Some points:
(-0.2 -0.7 -0.9 0.4 0.1 -0.9 1.1 -0.4 -0.5 2.7 0.3 -0.3 0.6 0.0 -0.3 0.4 0.5 0.8 0.7 1.6 0.3 -1.4 -2.0 -1.8)
(1.0 -1.6 0.5 -1.0 -1.3 0.2 -0.4 -0.8 -0.4 0.5 1.7 -0.6 0.4 -0.4 1.3 -0.9 0.6 -0.5 0.4 0.2 0.5 1.4 0.3 -0.6)
(0.9 0.3 2.3 1.3 0.1 -0.3 0.6 0.4 1.6 1.1 0.8 1.4 0.3 0.3 0.6 1.4 -0.6 -0.9 0.6 -0.3 1.1 -0.7 0.6 0.2)
(0.6 2.3 -0.8 -0.6 -2.2 1.7 -0.8 0.6 0.9 0.7 -1.0 -0.3 -0.3 -0.7 2.2 -1.4 0.4 0.0 0.2 1.0 -0.3 -1.9 0.5 0.6)
(-1.0 -0.1 2.1 0.3 0.5 0.4 1.4 1.2 -1.0 -0.9 0.4 -0.6 0.3 -0.9 -0.5 0.3 0.2 0.9 0.5 -0.4 -0.6 0.4 1.4 1.4)
(-0.9 1.0 1.1 -0.5 -1.1 0.1 0.0 1.3 -0.9 0.0 -0.6 -1.1 0.4 1.3 -0.6 0.7 0.8 -0.5 0.5 -0.2 0.2 1.3 -0.2 0.7)
(-0.6 -0.1 -0.1 -0.3 1.9 0.3 -1.6 -0.4 0.2 1.3 0.7 1.5 -1.2 -0.7 -0.6 0.8 1.7 -0.3 0.6 -2.3 -2.3 -0.7 -1.7 -0.9)
(0.5 0.4 0.9 0.5 -0.3 -0.4 0.6 -0.6 0.1 0.1 -0.8 -0.2 -1.5 1.1 0.3 2.3 -2.0 -1.4 0.9 0.5 0.1 0.1 0.8 -1.0)
(-2.1 -0.5 1.2 0.7 1.3 -1.2 0.7 -1.1 0.6 0.8 -1.9 -1.0 -2.0 -0.5 -0.2 -1.2 1.4 -0.1 -0.9 1.4 0.6 0.7 1.4 0.5)
(-0.3 0.5 1.5 -1.2 -0.2 0.9 -1.2 1.2 -1.9 0.8 -0.8 -0.6 0.3 1.2 -0.6 1.1 0.4 0.7 -0.2 0.8 0.0 1.8 0.2 -0.7)
(0.3 -0.7 -0.2 0.1 0.8 0.9 -0.4 1.2 -0.7 -0.8 1.0 -0.4 -2.9 0.3 0.7 0.6 0.2 -0.2 -0.1 0.0 1.2 1.8 -0.9 0.8)
(0.6 -1.5 -1.7 0.0 -1.9 -1.0 1.9 0.7 0.2 1.8 1.0 -0.5 0.6 0.5 -1.2 0.2 0.1 0.7 1.0 0.6 -0.6 -1.2 1.5 -0.1)
(0.9 0.1 0.0 -0.8 0.3 -0.1 -1.7 -1.2 0.5 -1.4 0.3 0.5 0.4 0.7 -1.4 0.9 1.7 -0.4 -1.4 0.9 0.4 -0.3 2.0 -1.1)
(-0.2 0.3 -0.2 0.0 -0.7 1.3 1.3 -1.7 2.0 0.6 -0.5 -0.8 0.8 -0.2 0.9 -0.4 0.2 -0.8 1.1 -1.6 -0.9 2.2 -1.2 -1.2)
(2.1 -1.0 0.8 0.2 0.5 -0.1 -0.9 -1.1 -0.6 1.1 -1.3 1.5 -0.9 0.8 0.2 -0.5 -0.3 2.3 0.1 0.7 -2.8 -0.5 -1.5 -1.1)
(1.0 1.1 -1.3 1.8 -0.9 0.5 -0.8 2.6 0.1 0.3 0.1 -0.2 -1.9 -0.5 -0.7 -0.6 0.7 1.3 -0.2 -0.5 0.8 1.2 0.6 -0.7)
(0.3 -0.8 -1.4 0.4 0.9 -0.2 -0.5 -0.1 0.5 -0.4 -2.2 -1.0 1.7 0.3 -0.1 -0.1 -0.6 -0.5 0.4 -0.6 0.7 0.3 0.1 0.9)
(0.3 0.1 1.2 0.0 -0.4 0.7 1.5 0.5 2.0 0.5 0.6 0.2 -0.5 0.9 -2.7 -2.8 -1.8 -1.7 -1.2 -0.7 -1.0 -0.7 -1.1 -0.5)
(0.6 -0.3 -0.9 -0.7 1.0 0.7 0.4 -0.6 0.3 0.4 0.6 0.9 -0.6 0.4 -2.3 1.2 1.8 -1.8 0.4 1.5 0.0 -0.7 0.9 -0.4)
(-1.6 0.3 -1.2 -0.1 0.1 0.3 0.6 -0.1 1.5 -1.3 0.7 -0.2 0.3 1.0 0.1 2.0 -1.1 2.5 -3.4 -1.2 -1.1 -1.3 -1.1 -1.2)
(0.8 0.0 -1.5 1.3 1.0 -0.2 -0.8 1.2 1.2 0.2 -1.0 -0.5 1.3 0.3 0.8 -0.3 -0.3 -0.3 -0.5 0.8 -0.5 0.8 -0.9 1.6)
(0.1 0.6 -0.6 0.8 0.8 0.0 -0.4 0.7 -1.1 0.5 0.0 -0.2 2.4 0.1 -0.1 0.2 -0.1 -0.7 -0.4 1.1 0.7 0.6 -0.7 0.6)
(-0.1 0.6 0.4 0.3 0.6 -0.2 -0.8 -0.2 1.1 -2.5 0.0 -0.9 0.7 -0.2 1.0 0.2 1.2 0.5 2.0 0.6 0.5 -2.3 -1.9 -1.5)
(0.3 -0.5 -1.4 0.8 0.2 -0.9 0.0 1.9 -0.4 -1.8 0.1 0.1 -2.5 -0.7 -1.1 -0.2 -0.2 0.7 0.6 0.0 1.3 1.6 -0.4 0.1)
(0.5 0.0 -0.1 -0.3 0.2 1.8 -0.1 -0.1 0.6 -0.1 -0.1 -0.7 -1.0 -1.7 1.4 0.6 -0.7 0.6 0.0 1.6 -1.3 -1.4 1.7 -0.7)
(0.2 1.7 -1.1 -0.3 -1.2 0.3 0.2 -1.2 -0.9 -0.8 -1.4 0.5 -1.6 -0.8 1.7 -0.7 -0.3 -0.4 0.2 1.2 -0.4 -1.3 0.8 0.8)
(-2.6 0.0 -1.1 -0.8 0.5 0.2 -0.4 0.0 0.8 0.6 0.3 1.7 0.7 -0.5 0.0 0.2 -1.0 1.2 0.9 -0.5 0.3 0.9 0.9 0.7)
(1.2 -1.9 0.4 0.2 -0.6 0.0 0.3 -0.4 -0.2 -0.8 1.2 -1.3 1.7 -1.3 0.9 0.1 0.8 0.0 -0.6 -0.4 -0.2 1.6 1.3 0.0)
(-1.9 -1.3 0.9 0.0 -1.2 1.0 0.5 0.9 -1.3 -0.9 0.0 -0.7 0.1 0.1 -0.6 0.1 0.7 -0.2 1.2 0.4 2.2 -1.9 -2.2 -1.9)
(0.4 2.0 -0.3 -0.3 -0.6 0.5 1.6 -1.9 -0.1 0.7 0.5 -0.9 0.6 0.6 0.3 -0.7 -0.2 0.4 -1.0 -1.3 0.5 1.5 -1.0 -1.3)
(-0.6 0.4 -0.8 1.4 0.3 0.1 -0.1 -1.5 -1.5 0.6 0.6 0.1 0.8 1.0 -0.4 0.7 -2.2 1.1 1.7 -0.8 0.7 0.0 1.0 1.3)
(-1.2 -0.4 0.6 0.9 -1.6 -0.7 0.8 1.2 -1.7 -0.4 -0.4 0.5 0.0 -0.3 0.4 1.8 1.7 -2.3 -2.2 -1.9 -1.8 -1.4 -1.0 -0.4)
(-0.2 1.5 -0.8 0.7 1.3 -0.8 -0.5 -0.3 -0.7 0.0 0.8 0.8 1.8 -1.9 0.2 -0.3 -0.1 -0.8 -0.8 0.4 0.7 0.8 -0.3 -0.4)
(1.5 -0.3 -1.1 -0.5 1.3 -0.1 0.4 0.7 -0.1 -0.9 0.4 -0.5 1.0 0.7 0.9 0.3 0.2 -1.7 -0.5 0.7 -0.1 0.2 -1.0 2.0)
(-1.0 -0.7 0.9 -1.8 -2.5 -0.9 -2.7 -0.8 0.0 0.5 0.6 -0.2 0.1 -2.1 -1.7 0.5 -1.2 0.1 0.6 0.6 -0.5 -0.1 -1.3 2.0)
(2.1 -0.9 0.9 -2.4 0.1 -0.2 1.6 -0.5 -0.2 0.6 -2.0 1.7 -0.1 -0.7 0.1 -0.1 -0.2 1.6 -1.1 -0.1 1.6 -0.5 -0.9 0.1)
(0.5 1.2 0.0 -0.4 -0.4 -0.6 1.9 -1.2 -0.1 -0.5 1.0 -0.4 0.3 0.9 0.7 -0.2 -0.2 0.0 0.5 -0.5 -2.4 1.0 -1.2 1.1)
(-0.3 -0.6 -0.8 0.6 0.4 0.2 -0.8 -1.4 0.0 0.7 0.2 -2.2 -2.3 -0.7 0.0 -0.4 0.5 0.2 -0.7 -1.6 0.9 -0.3 1.4 0.6)
(0.4 0.4 1.4 0.2 0.0 -0.1 -1.3 -0.1 -0.5 -2.1 0.8 -0.2 0.3 1.4 -2.2 -2.5 -2.2 -1.2 -1.4 -0.8 -1.0 -1.3 -0.5 -1.0)
(-0.7 -2.2 -1.0 1.1 0.2 -0.4 -0.7 0.3 0.8 -1.1 -1.0 0.4 1.2 -0.3 1.5 -0.4 -2.0 -0.5 -0.6 0.5 -0.1 1.7 0.2 -0.2)
(0.1 -0.7 -1.4 1.4 0.2 0.3 -0.1 -0.4 -0.4 -0.3 -0.9 -0.1 1.3 -1.0 -0.7 0.0 -1.2 -0.2 0.1 0.4 0.1 0.7 -0.4 0.8)
Along one direction, these points spread out more than along any other. Where along it does each point below lie, from 0 to 99? The average is 50, and the first point in the table lies past the average. One standard deviation of the points above along it is 16.
(0.7 0.1 0.6 0.7 -0.4 -2.7 -0.7 -0.6 -0.1 -2.0 0.5 0.6 0.0 1.0 0.9 -0.8 1.6 0.2 1.5 -0.1 -0.2 0.9 -0.1 -0.3) 47
(-1.7 -0.3 -1.0 -2.2 0.5 -0.9 0.6 0.6 0.5 -0.2 1.7 0.6 0.2 2.2 0.9 -0.5 -0.7 1.1 1.3 -0.1 0.6 -0.2 0.8 1.2) 43
(1.8 -0.8 0.3 -1.7 0.7 -1.0 0.6 -0.9 -0.8 0.5 -2.0 0.9 -0.1 -0.2 -1.0 0.0 0.0 1.2 -0.4 -1.4 1.4 -0.8 0.1 0.3) 55
(0.1 -0.7 -0.9 -1.0 1.4 -0.8 -0.6 1.3 -1.4 1.1 -0.2 -1.0 0.8 -0.2 1.3 -2.1 -1.6 -2.0 -0.9 -2.1 -1.0 -1.7 0.1 -1.6) 61
(0.6 0.8 0.4 -0.1 -0.9 -0.9 -0.4 -0.2 2.2 0.8 -0.3 1.0 -0.8 0.0 -0.4 1.4 -0.4 -0.8 0.0 -0.6 0.6 0.0 0.3 0.3) 54
(-0.9 0.2 1.1 0.7 -1.1 0.6 0.7 1.9 -0.5 -0.5 -0.8 0.2 0.5 0.1 -0.3 -0.1 1.1 0.9 0.6 0.2 -1.3 0.4 0.9 0.3) 49
(-1.0 -1.0 1.2 1.2 -0.2 0.6 -0.4 -0.9 -0.1 1.0 0.7 -0.4 -1.6 0.6 0.5 -1.1 1.4 0.6 -1.5 0.9 1.2 -0.5 0.5 1.8) 45
(-0.9 -0.2 -0.3 0.3 0.7 1.8 -0.6 -1.2 -0.4 0.2 0.0 3.3 -0.4 0.9 -0.6 -0.6 1.2 -1.0 -0.4 -0.1 0.6 -0.7 1.4 0.7) 53
(-0.3 -0.1 2.5 -0.1 0.4 1.1 -0.3 1.2 -0.7 0.2 -0.7 0.0 1.1 -0.1 0.1 0.5 1.0 1.4 0.5 -1.1 1.0 0.3 0.5 0.0) 48
(0.3 1.8 -0.5 -0.7 0.2 0.8 0.7 0.7 -0.2 -0.3 0.7 0.1 -1.3 -2.1 1.3 -0.7 -0.3 0.3 -0.5 2.2 -0.5 -0.2 -0.1 -0.5) 48
(0.6 1.1 1.6 0.8 0.1 -1.9 -0.1 0.5 1.5 0.6 0.6 0.3 -0.4 0.2 0.6 1.2 -1.0 -0.8 0.3 0.4 0.6 -0.4 0.5 -0.6) 54
(-0.8 0.9 -1.2 -1.3 0.8 0.0 0.1 -0.9 0.2 -1.6 0.5 -0.6 1.2 -0.1 -1.6 0.2 0.5 0.9 1.6 -0.2 -0.8 0.0 1.1 0.4) 46
